One turn sends every row of this set to another row. A few are shown first. Where does it send the rows asked after them?
Bibal: [ 0.34  1.60  3.53  0.64  0.26  0.90 -2.49  4.99  0.61 -2.28 -0.12 -1.60
  1.52 -4.12 -1.47 -0.93 -0.27]
zigot: [ 1.52  1.23  3.93 -1.34 -0.20 -2.34 -3.01  3.07 -3.34  0.58 -1.54  3.47
  1.52 -1.52 -2.36  1.85  1.74]
bib: [-1.77 -0.27 -0.05  1.15  1.42 -0.94 -0.24  1.55 -1.36 -3.03 -3.69  1.85
  1.14 -2.29 -1.88 -1.88  4.58]
Leru: [ 1.79  0.57 -0.06  0.82  2.07  3.70 -4.25  1.63 -1.01 -2.95 -1.50  2.81
  3.88 -1.94  1.11 -0.80 -0.11]
zisat: [ 1.67  1.48  1.14 -1.49 -1.15  4.26 -0.96  2.10  0.40 -1.33 -4.05  3.61
  2.45 -1.65 -1.83  4.36  2.56]
mirul: [ 0.82  1.03  3.80 -1.56 -0.90 -2.36 -2.98  3.32 -3.29  1.27 -1.06  2.43
  1.72 -2.63 -2.31  0.68  1.70]
Ronuf: [ 0.49  1.43  0.52 -1.81 -1.03  4.27 -0.80  1.45 -0.29 -1.13 -4.18  3.62
  2.47 -1.70 -2.44  4.08  2.66]
tavaz: [-1.72 -0.39  0.93  1.11  1.21 -0.58 -0.23  0.58 -1.63 -3.04 -3.22  1.46
  2.06 -1.93 -1.70 -2.34  4.83]
sez: [-1.05  1.30  5.44  0.56 -0.88  2.86  0.57  1.57  0.80 -4.52 -0.45  0.93
  3.24 -2.81 -2.27 -0.35  1.49]
lar: [-0.15  0.16  3.57  0.43  0.60  2.96 -3.70  5.05  0.65 -2.13  0.40  2.55
  2.32 -4.87 -3.85 -1.07 -0.08]
Rab: [ 2.54  0.87  0.38  0.94  2.63  3.24 -4.38  1.91 -1.57 -3.48 -3.09  2.62
  3.30 -1.79  0.95 -1.02  0.58]
duru: [ 2.19  0.92  0.40  0.92  2.04  3.21 -3.10  1.97 -1.62 -2.69 -1.88  2.69
  4.43 -1.39  1.56 -0.81 -0.59]
vep: [ 0.45  1.79  0.47 -2.01 -1.10  4.28 -1.95  1.73  0.26 -0.68 -4.12  3.41
  2.06 -2.35 -2.37  4.02  2.61]
rane: [-1.08 -0.19  0.98  0.99  0.92 -0.90  0.08  1.21 -1.59 -2.49 -4.49  2.03
  1.64 -1.42 -1.31 -1.46  5.40]
nov: [-0.28 -0.46  3.61  0.21  0.33  3.19 -3.41  4.76  0.75 -2.38  0.47  3.06
  1.96 -5.09 -3.57 -1.07  0.33]
Liso: [-1.00 -0.24  1.78  1.10  1.44 -0.62 -0.53  1.31 -2.50 -2.72 -4.51  1.70
  1.57 -1.55 -2.12 -1.82  5.25]
Fipu: [ 1.76  1.18  4.25 -1.70 -0.53 -1.38 -3.13  4.08 -3.49  1.10 -2.16  3.07
  1.22 -2.49 -2.19  1.48  2.35]
Som: [-0.11  1.70  0.67 -2.36 -1.77  4.26 -0.86  2.26  0.60 -0.41 -3.67  3.12
  2.47 -2.74 -2.00  3.70  2.44]
Fam: [ 0.42  1.45  4.43 -1.23 -0.08 -2.08 -3.20  2.89 -3.36  1.18 -1.16  3.51
  1.97 -2.00 -2.50  1.00  1.33]
leda: [ 2.19  0.91  0.82  0.74  2.09  3.67 -3.68  1.57 -2.11 -2.47 -2.64  2.79
  4.48 -1.33  1.34 -1.19  0.58]
nuton: [ 1.53  1.01  3.52 -1.98  0.03 -2.02 -3.74  3.60 -3.26  0.87 -1.96  3.37
  1.61 -2.18 -1.96  1.44  1.49]
vela: [ 0.44  1.58  3.06  0.81  0.08  0.90 -2.38  4.41  0.75 -1.83 -0.61 -2.18
  1.17 -4.13 -1.74 -0.74 -0.26]
tesav: [-0.48 -0.73  3.40  2.48  0.66  2.16  0.25  3.29  1.48 -0.81 -0.89  0.66
  2.54 -1.10 -5.15  0.81  0.62]
miti: [-1.46  1.20  5.10  0.90 -0.93  3.30  0.76  2.28  1.01 -4.27 -0.72  1.15
  3.44 -2.60 -2.82 -0.41  1.74]
loz: [ 0.53  1.24  0.65 -1.65 -2.12  3.92 -0.72  2.01  0.58 -0.46 -2.92  3.20
  2.54 -1.83 -2.40  4.33  1.98]
ruzo: [-0.72 -0.52  0.45  0.78  0.93 -0.94 -0.14  2.00 -1.94 -2.81 -4.14  1.75
  1.37 -2.09 -1.21 -1.93  5.25]
rik: [-0.74 -0.09  3.40  2.15  0.67  1.87  0.53  3.31  1.75 -1.52 -0.97  0.35
  2.54 -1.24 -5.15  1.08  1.00]
Gud: [ 2.38  1.33  0.41  0.83  2.09  3.23 -4.25  2.00 -2.39 -2.49 -2.50  2.91
  3.65 -2.04  1.59 -1.18  0.57]

zigot moves to ruzo
Ronuf moves to nuton
Now these:
Fipu moves to Liso
mirul moves to tavaz
tesav moves to vela
Bibal moves to miti
Fam moves to bib

One turn sends every row of this set to another row. A few are shown first. Where does it send the rows asked after them?
kir: [-0.66 -0.04 -0.08  0.90  4.96  0.60 -3.05 -1.34  3.22 -2.93  1.57  4.62
 -0.16 -1.83  0.71 -1.09 -4.84 -0.05 -2.30  0.92 -0.73 -1.60 -2.79  0.41
 -0.82 -1.93  1.86  0.30]
Mol: [ 1.10 -1.08  2.29  0.13  6.83  1.63  1.73 -2.65  0.91  2.04  0.26 -1.24
  0.62 -2.04  0.70  1.94 -2.52  0.99 -3.14 -0.05 -1.67 -1.22  1.35 -0.03
  0.86 -3.71  0.57  1.15]
bobe: [-0.90 -0.77  2.69  3.08  1.87  4.69 -1.58 -1.50 -0.12 -1.41  2.56 -0.14
  0.30 -1.07  2.14 -0.78 -0.56  1.38  1.11 -0.66 -2.10  0.67 -1.46 -1.47
  3.70  1.43 -0.50  0.89]
luv: [ 1.52 -2.51  2.15  2.25  4.69  0.82  1.19 -1.21  1.32 -3.38 -0.96  0.84
  3.23 -1.59 -0.03 -1.48 -1.52 -1.45 -0.95 -0.60  1.91 -6.01  0.92 -1.63
 -0.99 -0.80  1.55 -1.52]
sorim: [ 1.08 -0.01  2.11 -0.05  5.42  2.03  1.30 -2.31  0.73  2.07 -0.69 -1.21
 -0.29 -1.85  0.31  1.75 -3.72  0.00 -3.86 -0.26 -1.96 -0.78  0.99 -0.38
  0.94 -4.00 -0.12  1.03]
pebi: [-1.18 -0.90 -0.82  0.62  5.20 -0.53 -2.76 -2.20  3.86 -2.66  1.92  3.72
 -0.32 -1.12  0.57 -1.77 -4.55  0.07 -1.30  1.07 -0.32 -1.67 -2.22  0.47
 -0.90 -2.24  2.65  0.93]
teba: [-1.39 -2.41  1.37  2.28  2.33  2.83 -1.06 -2.89  0.50 -0.82  3.48 -1.10
  0.52 -0.19  1.75 -2.14  0.12  2.04  2.37 -0.22 -0.60  0.24 -0.55 -1.46
  3.46  1.22  0.66  1.90]
lipo: [-0.21 -0.31  0.17  1.99  5.62  1.35 -2.84 -1.10  3.68 -3.08  2.22  3.60
  0.21 -1.34  0.47 -0.32 -3.99  0.41 -2.14  0.61 -1.34 -0.93 -3.90  0.67
 -0.86 -2.14  2.30  0.27]
Dova: [ 2.75 -1.77  1.28  2.64  2.77  1.91  0.89 -0.61  0.85 -2.88 -0.92  0.00
  2.88 -0.41 -1.84 -2.00 -2.50 -1.87 -2.49 -0.71  2.71 -4.56 -1.31 -2.04
 -1.08 -1.34  1.02 -1.19]
tiz: [-2.04 -2.05  1.62  1.13  1.48  2.31 -0.96 -2.64  0.86 -0.62  2.01 -0.57
  0.11 -1.59  2.25 -3.84 -1.49  1.85  1.24  0.43  0.28 -1.63 -0.51 -1.30
  4.32  1.93  0.03  2.67]
bolo: [ 0.64 -1.09  1.56  3.98  4.11  0.46  0.62 -1.23  3.30 -3.07 -2.57 -0.07
  1.88 -0.69  0.60 -0.05 -0.90 -2.11 -0.27 -0.84 -1.26 -5.21  1.98 -0.73
 -0.61 -1.40  2.42 -1.03]
maz: [-1.80 -2.05  2.21  2.56  2.23  3.39 -0.78 -2.23  1.55 -1.04  2.33 -1.68
  0.21 -1.12  2.29 -2.41 -0.65  2.01  1.53 -0.17 -1.24 -0.82 -1.60 -0.93
  4.33  1.60  0.50  2.36]
poror: [-0.69 -1.22 -0.54  1.73  5.80  0.26 -2.53 -1.98  4.41 -2.77  2.61  2.74
  0.02 -0.62  0.33 -0.97 -3.66  0.50 -1.10  0.72 -0.92 -1.03 -3.25  0.75
 -0.99 -2.45  3.13  0.86]
kuv: [ 2.03 -1.84  0.99  3.21  4.27  0.48  0.75 -1.02  1.56 -2.45 -1.04  1.57
  3.81 -1.46 -0.23 -1.28 -0.44 -0.54 -1.56  0.17  1.78 -5.86  1.47 -1.00
 -0.88 -0.62  2.08 -0.68]
Lozu: [-0.60 -0.46  2.16  1.30  0.84  2.91  0.65 -3.22  1.00  0.18  2.88  0.18
  5.06  0.60 -1.15 -2.57 -2.07 -0.17 -3.23  2.72 -4.26 -0.35  0.65 -2.04
 -2.45 -1.16  3.71  0.06]
kaso: [-1.64 -0.13  2.08  0.74  0.39  2.07  0.42 -3.71  1.57  0.03  1.89  0.05
  4.02  0.66 -0.62 -2.77 -2.77 -1.07 -2.58  2.43 -5.01 -0.59  1.88 -2.05
 -2.23 -1.37  3.70  0.08]
fufe: [-1.48 -0.72  2.16  1.18  0.47  3.48 -1.42 -1.62 -0.01 -0.86  1.29  0.38
 -0.18 -2.18  2.10 -3.43 -2.48  1.26 -0.15  0.28 -0.09 -1.29 -1.35 -1.53
  4.45  2.09 -1.11  2.06]
negu: [-1.28  0.05  2.06  1.29  0.22  3.77 -2.06 -1.70 -1.08 -1.09  1.48  1.28
 -0.47 -1.64  2.09 -2.33 -2.27  0.47  0.35 -0.17 -0.87 -0.01 -0.44 -2.06
  3.82  1.64 -1.57  1.05]
zuta: [-1.88 -0.72  1.07 -1.70  0.20  1.00 -1.95 -2.93  1.14  0.24  1.43  1.39
  2.55 -2.15 -1.57 -1.70 -4.99 -0.99 -1.91  1.89 -5.01  0.19  0.78 -2.55
  0.84 -2.68 -0.28 -0.54]
Kef: [ 1.54 -0.09  0.43  4.37  1.61  1.44  0.19 -0.74  3.01 -2.51 -2.93 -1.22
  0.98  0.76 -1.30 -0.80 -2.38 -3.07 -1.76 -1.04 -0.63 -3.63 -0.25 -1.19
 -0.66 -2.22  1.80 -0.69]
mopaf: [-1.80 -1.61  0.82  0.56  0.69  1.93 -1.57 -3.04 -0.44 -0.44  2.41  0.39
 -0.23 -0.81  1.70 -3.53 -1.63  1.16  1.59  0.32  0.65 -0.43  0.57 -2.04
  3.62  1.46 -0.40  2.06]
tozu: [-0.72 -0.20  3.05  1.09  1.52  3.15  0.50 -2.91  0.44 -0.28  2.64  1.53
  5.46 -0.66 -0.24 -2.09 -1.82  0.01 -3.38  2.78 -4.62 -1.11  1.37 -1.92
 -2.31 -0.52  3.27 -0.49]
kegi: [-1.23 -0.73  2.78  2.68  1.21  4.56 -1.28 -1.31  0.69 -1.24  1.56 -0.72
 -0.05 -1.68  2.11 -2.08 -1.57  1.45  0.14 -0.27 -1.58 -0.51 -2.44 -1.18
  4.50  1.74 -0.70  1.73]
kabe: [-1.76  0.15  3.02  0.52  1.17  2.29  0.35 -3.30  1.05 -0.35  1.71  1.41
  4.46 -0.57  0.35 -2.21 -2.57 -0.85 -2.68  2.54 -5.37 -1.33  2.57 -2.00
 -2.17 -0.70  3.20 -0.45]
lape: [ 1.43 -0.45  1.20 -0.80  4.75  1.40  1.34 -2.60  0.15  2.62 -0.25 -0.97
  0.03 -1.60 -0.44  0.52 -3.98  0.32 -4.26  0.32 -0.25 -0.90  0.97 -0.65
  0.81 -3.92 -0.13  1.58]
padib: [ 1.44 -1.53  1.33 -0.64  6.16  1.06  1.80 -2.94  0.37  2.58  0.71 -1.01
  0.99 -1.84 -0.06  0.73 -2.76  1.34 -3.53  0.53  0.09 -1.35  1.33 -0.34
  0.67 -3.65  0.53  1.68]
Lupo: [ 0.41 -1.91  2.25  2.94  4.26  0.75  1.09 -1.46  2.99 -3.73 -2.13 -1.05
  1.53 -0.47  0.27 -0.71 -2.09 -2.84  0.13 -1.60 -0.47 -5.18  1.07 -1.43
 -0.68 -1.66  1.97 -1.55]
pazo: [-0.59 -3.21  1.83  0.38  3.96  1.92 -0.77 -2.94  1.54  0.00  4.58  0.41
  5.43 -2.06 -1.50 -0.14 -1.22  2.00 -0.84  1.88 -4.86  0.23 -0.56 -1.71
  0.48 -2.26  1.65 -0.49]
domi: [ 3.01 -0.84 -0.06  3.57  1.75  1.44  0.31 -0.52  1.27 -1.93 -1.46  0.44
  2.83  0.02 -2.13 -2.00 -1.89 -1.48 -3.07  0.06  2.43 -4.28 -0.79 -1.52
 -0.98 -1.47  1.48 -0.39]
kat: [ 1.57 -1.21  1.39  3.42  2.28  1.83  0.79 -0.89  2.52 -3.18 -2.04 -1.93
  1.14  0.66 -1.57 -1.26 -3.01 -3.23 -1.37 -1.59  0.37 -3.80 -1.18 -1.80
 -0.84 -2.25  1.46 -1.29]
kule: [-1.39 -0.97  3.06  0.13  2.76  2.70 -1.64 -1.99  1.27 -0.72  2.21  1.67
  3.89 -3.13 -0.45  0.71 -3.08  0.09 -1.66  1.33 -6.97  0.14  0.06 -1.91
  0.92 -2.15  0.04 -1.54]
bezuz: [-1.16 -3.04 -0.07 -1.44  1.44  0.20 -1.12 -3.83  1.38  0.97  3.82  0.17
  4.09 -1.09 -2.65 -2.56 -3.19  0.92 -1.13  2.43 -2.93  0.28  0.13 -2.36
  0.45 -2.81  1.32  0.55]

kuv moves to domi
padib moves to lape
Now these:
Lozu moves to kaso
fufe moves to kegi
pazo moves to bezuz
negu moves to bobe
Lupo moves to luv
kir moves to lipo

One turn sends every row of this set to another row. A few are shown first. Where does it send the rows asked after them?
neloz: [-3.16 -3.73  0.16 -2.48  4.69 -0.25  0.96 -3.77 -0.35  0.99  2.45  1.75]
kiv: [ 1.90 -5.08  3.57 -1.34  2.06 -0.01  3.17 -1.20 -0.09  2.40 -0.44  2.25]
sem: [-2.57 -5.77 -0.05 -1.16 -0.82  1.54  1.36  1.28 -1.52  1.22  3.50  0.68]
Dizi: [-3.15 -3.73 -0.76 -3.28  3.70  1.69  0.37 -0.74 -2.19  1.01 -0.08 -1.71]
bule: [-3.12 -3.65 -0.83 -3.48  3.73  1.65  0.72 -0.44 -2.64  0.00  0.13 -1.54]
moz: [ 0.10 -0.84  1.67 -2.27  0.08 -2.89  3.12 -0.69 -1.60  0.10 -1.82  2.02]
lenu: [ 1.50 -5.33  2.69 -0.10  1.79 -0.12  2.67 -0.59  0.34  2.72  0.08  3.13]
Bizad: [-1.77 -3.76 -1.78 -2.01 -0.90 -0.70  2.24  1.41 -4.26  0.07  0.20  0.23]
vutup: [-2.76 -6.02  0.80 -1.57 -1.00  1.80  2.39  0.93 -1.21  1.05  3.01  0.48]
bese: [-0.65 -2.78  0.98 -4.91  0.33 -2.16  1.64 -0.71 -1.68 -0.85  1.90  4.39]
vele: [-0.07 -1.19  1.82 -0.91  3.52  0.98  2.37 -0.82  0.73  2.63 -1.98  1.18]
keb: [-1.80 -2.21  0.90 -4.79 -0.39 -1.84  1.68 -1.18 -1.54 -0.75  1.16  4.45]
Fida: [ 0.98 -5.49  2.65 -0.69  1.33  0.59  2.78 -0.55  0.11  2.80 -1.10  3.50]
Vig: [-2.50 -3.65 -0.24 -1.37  4.87  0.16  0.63 -3.56 -0.91  1.74  2.66  1.06]
Nugi: [-1.56 -3.76 -2.12 -2.31 -0.29 -0.49  2.62  0.93 -4.27 -0.32  0.89 -0.59]
liniv: [-0.47 -1.93  0.19 -4.14  0.14 -1.49  2.05 -0.23 -2.40  0.03  1.70  5.12]
rep: [-1.44 -2.63  0.33 -4.66  0.72 -1.84  2.22 -1.08 -1.78 -0.60  1.78  5.17]
mimur: [ 0.25 -0.51  1.00 -1.81 -0.48 -2.62  3.64 -0.27 -1.64 -0.11 -0.92  1.88]
gumir: [-1.30 -3.51 -1.49 -1.36 -0.77 -0.82  2.76  1.64 -4.25 -0.44  0.16  0.68]
pog: [-0.70 -1.85  1.59 -0.18  3.62  0.91  1.73 -0.98  0.31  3.06 -2.28  1.04]
fup: [-2.23 -3.61 -1.04 -3.05  4.38  2.38  0.93 -0.64 -1.84  1.39 -0.08 -1.42]
sibo: [-2.75 -4.50  0.42 -2.75  4.69 -0.36  0.49 -4.17 -0.66  0.90  1.37  1.00]
dep: [-0.97 -2.09  1.34  0.14  4.00  1.67  1.76 -0.44  0.17  2.73 -1.94  0.87]
tuvi: [-3.14 -5.86  0.00 -0.65 -1.25  1.35  1.76  0.32 -1.71  1.18  2.66  0.28]
tur: [-2.62 -4.97  0.87 -2.19 -1.04  1.63  1.78  0.77 -1.78  0.55  3.49 -0.47]
mor: [ 0.99 -5.86  3.10 -0.61  1.48  0.23  3.60 -0.73  0.29  2.44 -0.02  2.66]
lito: [ 0.03 -0.64  2.09 -2.03  0.84 -2.61  3.23 -0.83 -1.25 -0.39 -1.76  2.00]
Zev: [-2.59 -4.05  0.80 -2.62  4.66 -0.30  0.23 -3.62 -0.08  0.85  2.48  0.74]

tur moves to liniv
neloz moves to vutup
bule moves to gumir
Now these:
moz moves to pog
fup moves to Nugi
bese moves to lenu
keb moves to Fida

One turn sends every row of this set to another row. A few are shown first. Where does it send the rows asked after them?
pov: [ 0.40  1.07 -0.23 -1.58 -1.11  1.33 -2.07  0.57 -0.30  2.77  3.18 -2.02
 -1.76 -0.57 -0.02 -2.19 -0.84 -5.05]
Rubi: [-2.08 -0.88  1.29  0.66  0.50  3.17 -0.08 -1.72  0.97  0.75  0.62  0.17
 -1.59 -1.72  2.42 -1.47 -2.68 -2.06]
zufun: [ 0.22  0.79  0.56 -0.24 -1.73  1.25 -2.25  0.90 -1.55  2.35  2.36 -2.00
 -1.33 -0.34  0.78 -2.62 -0.27 -5.48]
Mukez: [ 0.11 -2.29 -0.01 -2.20 -1.34 -0.02  1.98 -0.20 -3.57 -0.05  0.97  3.55
 -2.19  1.99 -2.61 -1.27 -4.38 -3.08]
fovo: [ 1.32 -0.52 -2.32  2.27 -0.19 -2.69  2.07 -0.95 -4.82 -2.01  0.73  0.50
 -0.30 -0.65 -0.70 -0.63 -3.00 -3.74]
devop: [ 1.50 -1.20 -1.93  2.33 -1.59 -0.89  3.31 -0.57 -0.68 -0.79 -0.66  0.97
 -0.06  2.25 -2.18  2.12 -2.97 -1.34]
Tidar: [ 0.03 -2.91 -0.88 -1.49 -2.02  0.47  2.58 -0.35 -3.53 -0.43 -0.66  3.21
 -1.88  1.54 -1.76 -1.50 -3.81 -5.22]
tif: [-0.78 -1.90 -1.78  1.90 -2.86  0.16  2.18 -1.08 -1.19 -1.76  0.40  1.06
  1.02  1.66 -2.28  1.15 -3.15 -0.31]
Mus: [ 0.26  2.29 -1.26  1.96 -2.16 -1.07 -2.08 -0.37  0.67  3.94  1.27  1.45
 -1.48 -2.41 -0.51 -2.75 -3.13 -2.32]
dadad: [-1.32 -0.17 -4.68 -1.21 -1.25 -0.98  1.33 -2.12 -2.93 -1.04  1.16  1.70
 -3.06 -0.46 -1.92  0.06 -1.07 -0.99]
fimom: [-0.48 -1.98 -2.57  1.41 -2.68 -0.04  2.82 -1.40 -0.14 -1.78  0.11  0.77
  1.15  1.10 -2.49  1.38 -3.52 -1.66]
zira: [ 1.85 -1.65 -2.41 -0.17 -2.10 -1.13 -1.30  1.01 -3.17 -1.60 -0.56  1.47
 -3.63 -0.95 -1.20  2.39 -2.34 -0.92]
kozot: [ 1.02  1.00  0.68 -1.08 -0.34  1.74 -0.17  2.08 -1.18  2.84  1.79 -1.11
 -2.79  0.00  1.67 -2.47 -0.83 -5.21]
Taruf: [ 0.09  1.33  1.25 -1.76 -0.93  0.64 -0.13  1.79 -0.53  2.94  2.05 -0.72
 -3.16 -0.18  0.95 -2.31 -0.24 -5.02]
sola: [-0.46 -0.76  0.07  0.53 -2.87 -0.22 -1.73  0.45 -0.56  2.12 -2.79 -1.09
 -1.70 -0.10  2.31 -3.80 -0.89 -1.98]
fipe: [ 0.20 -1.25 -2.32  1.73 -2.59 -0.36  2.96 -0.89 -0.57 -0.65 -1.12  1.43
 -0.95  2.42 -2.25  2.16 -1.68 -0.67]
vav: [ 2.35 -1.70 -2.11  0.14 -2.10 -2.68 -0.30  0.87 -2.22 -1.91 -1.04  1.01
 -2.80 -1.76 -1.40  2.45 -2.80 -3.47]
Zulip: [ 0.59  1.46 -2.53  2.99 -2.43  0.74 -2.00 -0.27 -0.21  3.60 -0.20  1.09
 -1.25 -2.34  0.92 -3.06 -2.78 -3.34]
Kas: [ 1.97  0.18 -0.58 -1.70  0.23 -1.40 -0.99  0.21  2.12  2.84  0.07 -1.58
 -1.32 -0.90  0.27 -2.76 -4.28 -1.81]
Molu: [-1.99 -0.48  2.72  0.86  0.41  0.81  0.51 -1.75  1.60  0.54  0.90  0.05
 -0.91 -2.20  1.68 -1.41 -2.96 -3.27]

Taruf moves to tif
fovo moves to Kas
Now these:
Mus moves to zira
fipe moves to zufun
Rubi moves to Tidar

